In the data rows, 128 means zero.
Some points:
110;127;106;151;184;156;138;128;131;143;109;119;112;094;169;146;136;105;114;151;168;091;123;166;126;122;121;113;141;157;128;144;159;086;127;103;119;161;088;151;146;121;144;108;151;161;124;144;090;149;137;148;053;145;119;126;138;120;125
144;122;109;141;108;098;146;155;108;140;116;125;087;148;113;142;146;159;118;139;120;161;153;111;125;165;116;133;132;159;153;086;126;115;108;117;184;072;112;145;162;143;109;134;132;142;097;132;142;094;138;079;091;130;098;130;125;114;126
112;135;114;155;146;124;165;122;126;116;124;084;073;094;175;136;096;091;167;104;152;135;145;134;121;163;100;157;110;137;144;109;104;156;133;139;106;153;181;108;115;133;101;135;140;135;136;096;130;129;149;113;165;159;118;142;120;152;127
172;121;171;131;157;132;119;104;134;131;129;083;083;101;095;118;126;182;152;137;122;137;168;130;109;124;133;152;144;148;141;171;147;139;126;094;151;118;118;089;128;135;127;113;139;078;162;147;099;153;112;103;151;120;075;120;101;157;125
098;128;144;094;122;154;137;111;118;142;150;142;096;108;122;138;113;124;074;105;128;204;161;087;144;113;098;154;140;152;107;064;132;125;094;125;133;158;175;121;135;141;146;098;104;101;179;156;103;128;117;134;154;111;127;155;155;087;133
120;100;182;190;118;112;146;136;124;131;094;134;134;101;126;140;090;120;123;107;094;119;105;086;121;116;112;156;117;173;104;109;105;129;161;128;146;156;086;136;166;150;056;139;121;119;145;135;123;121;129;131;112;099;171;125;145;134;106
123;115;137;083;095;126;137;125;126;090;094;123;111;121;113;121;186;127;129;121;165;116;081;127;160;120;165;121;160;168;143;138;120;160;080;137;117;149;124;126;154;104;122;153;131;137;146;119;133;127;177;114;142;164;112;135;166;138;147
157;134;145;147;157;140;150;120;087;089;147;168;150;123;131;137;145;102;123;136;070;122;149;107;133;146;106;123;129;143;172;123;125;135;153;109;086;139;124;109;138;085;154;167;119;134;103;126;097;085;126;112;117;101;109;144;125;129;144
171;133;150;174;137;143;087;113;153;109;166;072;140;161;112;162;119;145;117;104;158;108;116;128;144;145;116;127;135;133;112;122;144;088;126;148;141;157;150;124;128;110;090;145;109;156;100;145;131;135;156;103;167;112;123;146;066;108;172
135;137;123;105;128;150;166;118;144;151;139;141;175;086;124;129;131;172;143;139;119;135;134;128;143;133;103;147;157;089;118;071;135;125;106;166;161;142;092;101;162;088;136;118;158;148;123;116;142;127;118;108;128;148;181;103;059;135;118
176;115;078;175;118;128;111;137;135;071;129;154;129;124;123;120;121;134;128;144;112;129;105;142;134;131;135;107;150;121;116;121;116;140;148;139;145;123;138;158;106;133;131;122;103;146;129;117;082;158;047;123;160;179;106;126;139;119;103
177;119;126;123;158;108;137;170;156;142;106;174;159;164;160;117;167;106;123;129;100;127;139;056;121;117;072;122;116;148;087;138;159;124;118;162;123;120;143;114;141;145;129;112;154;120;118;149;177;177;128;172;161;128;118;166;083;146;089
136;115;087;137;124;108;186;106;146;110;146;148;146;116;105;142;126;119;122;124;151;138;180;170;098;134;165;118;130;179;132;109;152;134;159;079;099;147;114;146;160;143;147;118;113;137;157;154;162;127;148;129;156;113;168;124;118;151;132
106;144;122;167;118;106;129;111;154;138;163;116;140;186;131;120;164;137;142;136;122;108;100;155;108;123;124;126;177;124;134;131;129;116;129;139;146;106;151;107;141;129;130;100;168;096;113;106;077;109;148;130;152;117;150;150;164;134;115
103;100;145;170;147;143;189;145;119;166;148;147;116;173;097;105;094;128;100;096;174;126;120;112;115;132;149;120;140;094;117;138;118;143;177;126;147;097;123;080;144;087;136;112;102;147;121;143;149;167;157;133;099;124;087;129;139;112;144
120;119;122;107;139;129;113;089;157;092;091;078;143;115;099;129;112;126;136;108;085;162;133;084;089;153;151;108;125;134;138;119;154;135;126;185;127;127;126;139;146;129;129;070;109;146;117;112;147;105;108;167;104;093;135;098;138;127;142
103;155;093;133;126;141;136;135;179;148;090;117;148;149;135;116;139;114;144;166;123;140;114;134;169;133;120;153;115;141;154;168;127;165;130;071;161;143;135;130;095;100;130;158;112;124;074;154;138;155;099;162;136;108;148;130;150;132;161
135;091;106;124;076;129;108;153;103;192;159;129;096;133;112;116;111;105;124;151;137;096;150;131;166;103;111;145;157;122;177;127;153;136;148;180;094;164;161;151;086;169;126;102;138;117;125;152;151;107;120;104;075;132;125;126;137;143;147
150;113;105;113;128;145;133;116;125;157;148;097;095;144;116;117;150;114;116;174;088;170;063;186;116;121;126;137;099;100;103;099;163;170;130;101;065;117;103;130;082;144;101;134;127;150;113;129;124;125;159;162;126;150;123;126;125;087;105
069;171;131;148;139;127;112;158;158;132;152;069;112;138;138;159;194;156;124;135;139;114;122;073;116;085;121;135;103;138;124;112;126;126;161;136;094;095;131;153;125;116;125;140;148;136;156;165;138;126;098;145;114;148;113;086;099;124;122
073;118;134;114;117;149;092;106;077;082;130;158;118;118;113;130;135;146;140;148;096;098;111;133;145;154;160;128;155;130;131;160;125;123;116;114;112;122;106;104;151;179;128;122;106;151;092;185;115;160;141;149;170;121;146;119;100;135;130
152;097;132;101;118;099;136;094;113;141;126;103;183;122;140;126;162;132;110;126;168;102;132;149;136;123;121;127;122;117;166;110;095;091;124;117;117;061;144;096;096;164;117;141;091;143;123;125;120;145;098;159;106;137;171;122;147;138;121
084;088;117;141;118;132;107;111;123;120;161;120;114;117;130;111;129;127;121;185;152;126;146;128;144;140;087;102;136;177;074;113;117;152;105;148;108;116;117;135;134;112;166;121;076;100;099;073;134;134;130;095;123;088;139;118;110;135;132
127;122;131;151;135;103;082;142;088;079;160;113;156;127;118;114;157;104;124;139;143;146;139;120;148;098;164;142;115;108;118;131;112;139;119;091;168;156;131;109;126;120;109;083;120;097;128;109;144;109;156;181;082;185;146;126;097;131;130
147;178;156;084;111;126;145;128;147;139;166;130;117;127;140;145;105;105;139;099;094;139;122;119;115;178;091;124;152;126;149;191;118;122;143;142;136;105;104;166;145;142;138;127;064;120;161;085;137;142;155;145;103;150;134;138;122;114;156
151;119;157;103;104;143;129;145;154;145;111;159;156;113;153;102;125;096;147;166;100;096;098;130;145;136;160;095;116;143;119;109;138;121;159;084;133;087;190;124;117;120;121;112;195;126;167;113;103;144;133;118;092;144;122;092;105;130;153
107;145;127;112;141;161;114;137;124;116;095;141;080;123;123;122;126;090;133;075;100;108;175;158;112;105;143;109;158;145;120;083;095;111;130;143;125;089;119;161;084;079;094;128;090;106;099;117;110;127;150;105;120;130;122;134;101;123;095
122;103;109;128;123;166;108;120;135;110;095;150;050;182;125;113;150;156;134;098;148;129;122;125;138;129;094;126;124;084;118;143;129;093;128;086;100;141;114;125;106;143;102;100;136;131;161;083;143;107;066;106;120;106;179;123;129;148;166
085;100;111;130;113;119;110;078;096;135;123;141;183;155;168;143;116;122;133;121;100;171;123;150;091;142;123;150;136;114;128;179;116;143;096;153;138;111;139;142;108;097;116;152;123;126;189;170;132;146;130;098;100;116;106;098;105;141;122
152;118;166;139;152;092;106;110;132;122;084;130;074;109;119;137;139;143;097;125;127;092;155;121;139;191;131;155;129;052;126;123;133;148;135;139;154;135;141;171;122;087;168;165;140;114;149;144;117;132;149;140;146;105;168;134;146;107;109
124;155;111;122;130;103;096;128;115;116;143;109;117;093;133;141;104;138;126;156;107;164;125;119;151;109;115;075;154;108;148;098;083;103;138;109;119;142;114;110;076;126;151;124;174;143;146;126;159;151;163;117;146;103;114;140;190;138;122
120;129;109;124;122;137;104;114;118;170;164;115;173;142;093;139;099;133;140;106;088;078;130;124;155;125;083;130;107;125;124;136;129;115;114;063;101;133;131;145;179;105;124;114;169;116;112;105;163;145;095;143;159;158;093;112;139;107;095
131;154;122;125;088;120;144;127;137;070;141;131;092;147;168;116;107;113;137;139;138;082;103;134;111;122;163;138;144;119;133;140;158;067;102;120;133;144;122;127;096;125;126;129;122;104;126;125;152;111;122;125;122;132;113;094;136;095;092
158;096;120;141;150;158;152;130;145;145;141;127;162;105;156;101;140;119;131;120;113;145;137;071;146;077;166;129;105;086;131;160;142;095;103;145;141;113;104;149;148;164;100;164;122;121;132;147;125;113;172;108;195;134;135;113;150;135;126
082;162;133;087;154;093;106;111;150;153;137;132;157;109;097;125;125;116;078;096;119;141;107;114;150;152;181;132;110;124;128;145;174;133;179;127;148;146;135;124;092;156;135;152;108;154;124;096;119;123;116;065;122;132;120;143;145;156;100
141;155;117;094;152;151;140;123;055;167;132;135;140;160;109;117;142;144;151;173;180;094;111;085;086;139;170;138;098;166;139;122;104;128;132;167;141;158;122;135;113;124;112;110;158;125;120;105;106;155;126;117;142;119;142;125;145;119;122
118;093;136;154;136;109;121;205;111;169;153;130;117;089;126;141;127;117;166;083;098;141;113;134;124;112;152;140;132;143;135;140;124;107;093;131;132;132;163;122;149;118;157;153;134;142;134;085;125;133;097;174;145;076;134;121;113;123;115
159;191;106;099;102;144;118;149;106;090;106;126;150;112;132;114;128;098;123;182;146;145;126;136;122;100;123;154;138;088;088;162;169;146;108;145;088;082;148;091;172;135;096;143;137;155;126;133;128;123;124;125;074;110;122;153;182;153;107
133;165;151;171;083;108;125;130;158;179;100;162;155;100;133;149;105;130;129;075;163;155;168;053;092;139;137;105;137;130;139;140;128;157;082;118;097;131;094;123;086;125;157;132;140;140;104;115;115;103;137;134;138;126;139;119;119;114;134
164;141;116;117;135;128;102;128;147;107;146;193;075;119;121;126;108;171;112;067;116;144;120;177;107;106;107;130;045;151;129;138;115;142;119;162;148;127;150;114;129;136;148;139;120;120;087;161;115;122;179;126;086;141;148;117;162;172;154
114;126;181;122;140;144;131;157;126;072;122;146;163;184;127;135;110;151;121;113;159;141;154;191;156;119;108;115;146;151;130;127;121;150;140;136;108;139;160;137;097;181;154;168;153;145;133;099;131;131;124;154;138;118;115;091;152;106;137
130;131;170;140;133;147;117;119;135;144;133;154;137;111;136;141;172;079;130;144;153;150;106;201;136;151;140;103;103;126;130;141;115;130;146;144;131;122;111;106;136;138;141;108;137;102;128;141;173;093;063;104;143;139;118;147;140;103;136
128;133;104;103;153;104;085;120;131;154;087;156;159;127;160;102;082;163;127;128;157;141;106;126;103;114;142;184;140;114;134;077;103;114;137;124;121;115;119;143;176;145;144;153;108;093;116;128;135;104;139;133;149;141;093;150;121;126;181
107;104;127;107;110;125;164;138;159;083;134;109;143;141;136;129;098;143;176;113;151;147;140;134;152;136;138;099;078;100;160;100;118;135;125;145;126;158;097;143;140;123;146;151;141;089;136;147;106;149;116;111;086;116;122;196;106;128;116
123;141;122;127;102;119;163;135;121;149;072;116;134;119;072;107;116;149;141;175;119;095;131;159;133;122;105;110;094;107;086;170;107;089;152;154;143;132;117;115;114;121;144;113;102;151;152;126;112;085;146;148;163;147;108;128;130;123;125
142;131;126;085;138;113;147;153;100;139;124;083;139;157;165;151;116;138;102;130;126;080;126;150;093;086;140;094;136;096;098;150;128;186;121;099;176;147;122;152;137;119;126;104;143;142;108;147;134;097;091;134;156;133;135;145;104;141;131
These points spread out most along one direction. Take the direction at right angles to it along which they spread out most. Then take the direction at right angles to both along which they spread out most. Go by this last direction. For each point below, how far along it does it lie, from 0 to 99? The average is 50, and the first point in the table lies past the average. One standard deviation of the points above along it is 16.
118;093;136;154;136;109;121;205;111;169;153;130;117;089;126;141;127;117;166;083;098;141;113;134;124;112;152;140;132;143;135;140;124;107;093;131;132;132;163;122;149;118;157;153;134;142;134;085;125;133;097;174;145;076;134;121;113;123;115 63
171;133;150;174;137;143;087;113;153;109;166;072;140;161;112;162;119;145;117;104;158;108;116;128;144;145;116;127;135;133;112;122;144;088;126;148;141;157;150;124;128;110;090;145;109;156;100;145;131;135;156;103;167;112;123;146;066;108;172 80
130;131;170;140;133;147;117;119;135;144;133;154;137;111;136;141;172;079;130;144;153;150;106;201;136;151;140;103;103;126;130;141;115;130;146;144;131;122;111;106;136;138;141;108;137;102;128;141;173;093;063;104;143;139;118;147;140;103;136 51
120;129;109;124;122;137;104;114;118;170;164;115;173;142;093;139;099;133;140;106;088;078;130;124;155;125;083;130;107;125;124;136;129;115;114;063;101;133;131;145;179;105;124;114;169;116;112;105;163;145;095;143;159;158;093;112;139;107;095 74
150;113;105;113;128;145;133;116;125;157;148;097;095;144;116;117;150;114;116;174;088;170;063;186;116;121;126;137;099;100;103;099;163;170;130;101;065;117;103;130;082;144;101;134;127;150;113;129;124;125;159;162;126;150;123;126;125;087;105 47
135;137;123;105;128;150;166;118;144;151;139;141;175;086;124;129;131;172;143;139;119;135;134;128;143;133;103;147;157;089;118;071;135;125;106;166;161;142;092;101;162;088;136;118;158;148;123;116;142;127;118;108;128;148;181;103;059;135;118 52
127;122;131;151;135;103;082;142;088;079;160;113;156;127;118;114;157;104;124;139;143;146;139;120;148;098;164;142;115;108;118;131;112;139;119;091;168;156;131;109;126;120;109;083;120;097;128;109;144;109;156;181;082;185;146;126;097;131;130 52
123;141;122;127;102;119;163;135;121;149;072;116;134;119;072;107;116;149;141;175;119;095;131;159;133;122;105;110;094;107;086;170;107;089;152;154;143;132;117;115;114;121;144;113;102;151;152;126;112;085;146;148;163;147;108;128;130;123;125 48
085;100;111;130;113;119;110;078;096;135;123;141;183;155;168;143;116;122;133;121;100;171;123;150;091;142;123;150;136;114;128;179;116;143;096;153;138;111;139;142;108;097;116;152;123;126;189;170;132;146;130;098;100;116;106;098;105;141;122 30
152;097;132;101;118;099;136;094;113;141;126;103;183;122;140;126;162;132;110;126;168;102;132;149;136;123;121;127;122;117;166;110;095;091;124;117;117;061;144;096;096;164;117;141;091;143;123;125;120;145;098;159;106;137;171;122;147;138;121 37
120;100;182;190;118;112;146;136;124;131;094;134;134;101;126;140;090;120;123;107;094;119;105;086;121;116;112;156;117;173;104;109;105;129;161;128;146;156;086;136;166;150;056;139;121;119;145;135;123;121;129;131;112;099;171;125;145;134;106 51
122;103;109;128;123;166;108;120;135;110;095;150;050;182;125;113;150;156;134;098;148;129;122;125;138;129;094;126;124;084;118;143;129;093;128;086;100;141;114;125;106;143;102;100;136;131;161;083;143;107;066;106;120;106;179;123;129;148;166 81
144;122;109;141;108;098;146;155;108;140;116;125;087;148;113;142;146;159;118;139;120;161;153;111;125;165;116;133;132;159;153;086;126;115;108;117;184;072;112;145;162;143;109;134;132;142;097;132;142;094;138;079;091;130;098;130;125;114;126 51
141;155;117;094;152;151;140;123;055;167;132;135;140;160;109;117;142;144;151;173;180;094;111;085;086;139;170;138;098;166;139;122;104;128;132;167;141;158;122;135;113;124;112;110;158;125;120;105;106;155;126;117;142;119;142;125;145;119;122 51
